(in the rows, 128 means zero)
One turn moves each row of this set onto another row. After a few examples, where does it send each row asked below?
q939: [135 155 129 144  96 113 110 134 150 128 153 147 121 122 131  87 107 128
 109 121 116 101 170]
q892: [135 137 127 112  96 126  92 123 118 111 147 122 118 131 142  98 158 153
 159 102 120 143 113]
q587: [154 144 138 135 134 141 138 122 127 104 140 131 126 129 125 121 136 136
  70 127 134 139 120]
q758: [151 138 138 136 124 131 152 130 136 103 135 126 130 148 120 126 151 120
  91 126 145 136 115]
q750: [134 135 150 143 109 128 155 130 131 105 122 124 121 146 106 124 150 105
 102 125 133 141 124]
q987: [127 152 131 144  89 103 119 134 154 129 147 146 123 130 123  93 113 117
 120 121 117  99 171]
q318: [132 114 126 145 129 115 138 142 118 137 105 117 151 125 122 131 124 144
 160  93 116  87 123]
q520: [146 121 116 140 146 125 127 138 117 138 117 119 152 112 135 122 117 169
 135  92 117  87 124]
q492: [110  91 102 138 129 137 124 112 124 132 132 115 147 113 146 150 129 125
 123 146 110 143 143]
q287: [137 150 129 141  90 100 125 136 160 127 150 140 128 142 133  99 122 112
 125 124 127  98 166]
q293: [125 137 154 150 109 135 147 125 118 108 120 136 112 130  95 117 138 113
  92 124 113 142 135]
q561: [136 145 148 144 123 146 136 122 116 106 131 137 112 116 106 113 130 133
  72 124 115 141 130]
q477: [128 133 131 114  89 123  93 122 118 113 142 119 116 130 138  98 157 145
 162  99 117 140 117]
q223: [108  88 103 139 129 137 126 112 125 134 130 114 148 113 147 150 130 124
 124 146 107 144 143]
q205: [104  89 103 140 127 139 124 112 122 130 132 121 146 112 147 148 130 125
 122 148 105 143 144]
q756: [132 118 125 146 140 129 127 137 108 138 111 125 141 101 122 120 110 165
 138  90 101  88 131]
q866: [108  91 103 137 130 138 122 113 122 132 134 118 146 112 148 151 128 128
 118 145 108 143 145]
q629: [126 113 129 150 129 122 135 138 109 141 102 122 142 112 115 121 115 150
 151  92 104  91 134]
q85: [129 137 127 115  96 132  88 119 113 112 144 124 113 118 137  94 152 158
 154  99 113 144 118]
q619: [134 137 126 111  97 128  90 123 118 113 148 120 118 122 143  97 153 159
 155 100 118 143 116]
q419: [106  89 104 137 129 139 124 111 120 132 132 119 144 111 147 149 129 125
 121 147 106 144 145]
q240: [146 117 117 141 139 115 138 140 122 134 115 114 154 126 132 129 125 157
 149  94 124  87 119]
q910: [127 135 132 118  90 128  91 120 115 115 140 124 111 124 135  95 156 150
 161 101 110 145 118]
q550: [148 153 122 135 101 105 119 134 162 122 156 140 132 140 140 100 120 124
 114 124 134  98 162]
q5: [145 158 123 138 104 110 112 132 155 126 160 146 130 130 140  93 111 135
 104 123 127  99 166]

q240 moves to q520
q561 moves to q293
q5 moves to q939
And these:
q619 moves to q85

One turn moves each row of this set onto another row. After a few examples, where does it send each row asked below?
q859: [129 133 147 134  84 126 133 108 139 137  98 139 108 151 128 114 136]
q772: [147 120 112 159 158 108 111 139 125 132 132 138 155 129 116 111 143]
q836: [141 100 141 121 142 118 149  97 152 133 134  99 110 144 107  93 150]
q248: [149 116 150 120 141 126 131 159 126 140 123  62 119 138 118 114 124]
q672: [145 114 154 105 182 134 137 115 139 129 113 140 122 143  97  99 130]
q52: [142 125 131 148 133 129 104 148 123 101 128 125 127 107 142  98 112]
q206: [132 127 149 158  92 113 125 128 103 123 140 131 112 160 133 102 133]
q515: [142 137 138 144 162 129 143 129 126 119 121 129 142 112 122 118  87]
q490: [147 134 133 113 142 120 139  97 106 161  91 125 127 159 127 111 117]
q598: [162 115 125 127 120 121 125  97 153 130 132 138 142 120 127 115 143]
q323: [117 134 124 135 127 122 115 111 143 120 107 118 107 160 123  71 130]
q276: [157 128 153 141 137 145 119 170 142 126 149 124 112 150 129 141 129]
q685: [112 117 137 140 156 122 132 179 117 133 133 132 131 166 119 115 140]
q660: [146 134 132 146 110 135 108 154 133 126 138  95  95 124 128 100 137]
q101: [143 114 157  98 148 121 137 127 123 162 103 109 100 115 128 134 120]
q177: [125 153 134 132 139 124 103 140 123 123  96 155 117 125 116  93 116]
q788: [ 91 116 141 121  87 125 131 144 138 133 124 107 119 138 123 112 137]
q237: [136 119 137 154 101 120 128 135 127 108 129  83 151 146 121 114 133]
q74: [131 135 136 117 125 132 121  97 147 148 100 135 118 136 145 148 139]
q109: [161 134 155 132 148 129 124 110 145 155 141 125 127 175 129 143 122]
q70: [134 117 147 153 139 108 133 132  99 118  98  88 111 136  92 121 132]
q308: [135 108 147 141 114 119 125  85 109 130 113  96 133 127 120 111 107]
q905: [139 129 138 146 138 124 133 152  96 135  87 130 119 164 133 132 104]
q290: [152 118 155 132 157 109 151 131 125 143 117 130 172 161 121 124 140]
q499: [148 121 148 125 137 127 128 105 137 151 145 152 119 119  97 147 129]
q432: [113 128 157 147 136 118 120 140 135 100 154 121 127 145  87 116 112]
q235: [141  90 129 114 123 121 147 145 126 127 129 118 133 176 129 113 160]
q355: [145 120 173 115 126 140 143 153 158 129 136 109 108 144 138  98 131]
q559: [137 110 167 113 123 148 130 104 128 135 153 119 135 144  98 125 148]
q810: [145 128 140 116 131 145 130 124 111 117 117  89 126 184 128 135 120]
q445: [120  97 118 118 139 145 148 112 108 142  86 130 126 130 123 125 140]
q374: [120 116 123  95 141 126 129 162 102 139 103 132 125 116 117 134 133]
q472: [146 145 135 125 138 114 120 184 122 136 115 124 134 114 120 115 147]
q997: [131 146 154 141 173 125 108 120 114 115 115 129 114 138  97 140 111]
q316: [126 135 139 107 113 149 123 115 158 150 145 115 112 149 133  97 137]
q111: [ 89 110 147 150 151 112 128  95 131 116 123 123 118 156 119 113 126]
q192: [119 134 150 135 159 109 122 133 138 153 116 143 123 101 120 142 130]
q358: [ 88 124 148 118 138 105 120 128 119 140  94 116 122 143  99 145 139]
q502: [139 135 159 113 148 111 152 172 130 103 117 121 103 152 121 113 131]
q732: [139 124 125 137 157 124 133 132 117 136 150 127 125 161  96  73 123]

q685 moves to q997
q598 moves to q788
And these:
q732 moves to q70
q109 moves to q323
q74 moves to q316
q355 moves to q52
q432 moves to q905
q515 moves to q445

One turn moves each row of this set onto another row. After a few examples, where does it send each row asked below?
q353: [118 147 121 135 130 125 133  94 100 139 123 113 109 103 142 141 142 162
 122 137]
q707: [130 161 122 163 137 112 115 134 134 159  99 122 127 107 132 134 120 120
 159 136]
q948: [141 130 123 146 129 147 136 124 109 121 122 148 126  81 127 113 153 132
 121 133]
q342: [138 121 147 103 127 113 146 103 137 129  92  97 156 156 137 129 137 117
 149 141]
q382: [154 133 106 125 138 106 122  97 100 148 124 111 118 107 150 137 143 166
 119 136]
q456: [146 112 147  87 119 130 123 127 132 145 120 119 142 109 118 146 143  74
 151 137]
q215: [144 129 131  99 126 132 122 102 146 127 117 113 170 141 120 122 140  87
 155 132]
q202: [145 103 138  93 124 125 143  97 118 162 111  92 133 162 129 137 126 107
 149 118]
q58: [147 121 125 141 124 136 154 112  96 144 109 123 124 145 128 112 130 171
 121 125]
q832: [126 144 129 149 130 120 101 152 138 174 111 136 129 142 136 123 116 109
 151 119]
q665: [141 132 135  99 120 146 127 101 130 149 124  99 158 149 110 127 127  89
 163 122]
q190: [146  98 112 124 125 129 154 105  93 150 118 138  98 121 116 140 133 150
 115 123]
q47: [150 127 153 102 124 131 116 133 141 133 112 113 170 134 137 113 146  87
 150 136]
q849: [121 140 113 157 144 117 106 128 139 159 109 143 114 106 142 129 125  99
 146 117]
q724: [118 121 150  88 123 117 106 119 132 153 126 117 137 164 152 136 141 117
 124 130]
q625: [141 127 104 138 124 148 137 115 112 121 131 160 130 105 105 118 144 142
 119 132]
q834: [161 138 107 143 120 146 138 121 103 133 128 142 143 120 103 110 134 160
 129 135]
q370: [154 140 105 152 144 106 104 132 127 180 110 124 120 111 134 136 117 112
 156 120]
q633: [128 130 111 132 139 126 116  92 102 147 131 122 109 117 162 123 144 153
 111 116]
q956: [123 142 128 140 126 112 112 152 135 174 109 138 114 116 114 152 114 105
 154 134]
q909: [143 127 157 100 114 151 124 131 118 163 122  98 148 137 120 125 129  86
 160 120]
q386: [144 136 120 140 136  95 102 154 148 160 103 145 135 122 131 137 125 109
 148 139]
q256: [164 117 111 137 129 151 127 123  90 156 137 137 112  92 124 116 140 128
 123 112]
q524: [140 120 142  76 120  97 110 122 129 155 120 110 139 147 137 157 141 122
 131 149]
q741: [140 109 117 134 132 119 150 107 116 117 106 149 124 122 134 121 149 156
 109 138]
q171: [171 142 123 149 125 145 133 133  93 143 120 121 139 100 123 105 140 153
 134 133]
q146: [159 120  98 134 124 151 131 114  96 148 139 150 124 116 101 118 134 144
 123 118]
q765: [142 118 127  89 122 135 127  98 137 140 123 114 151 127 104 145 136  77
 157 131]
q33: [108 134 158  88 111 119 123 121 122 155 120 106 131 149 130 157 134 123
 136 145]
q268: [121  98 139  91 127 119 147  93 135 133 104 116 128 138 129 148 140  93
 138 130]

q256 moves to q909
q524 moves to q633
q190 moves to q202
And these:
q215 moves to q625
q386 moves to q849

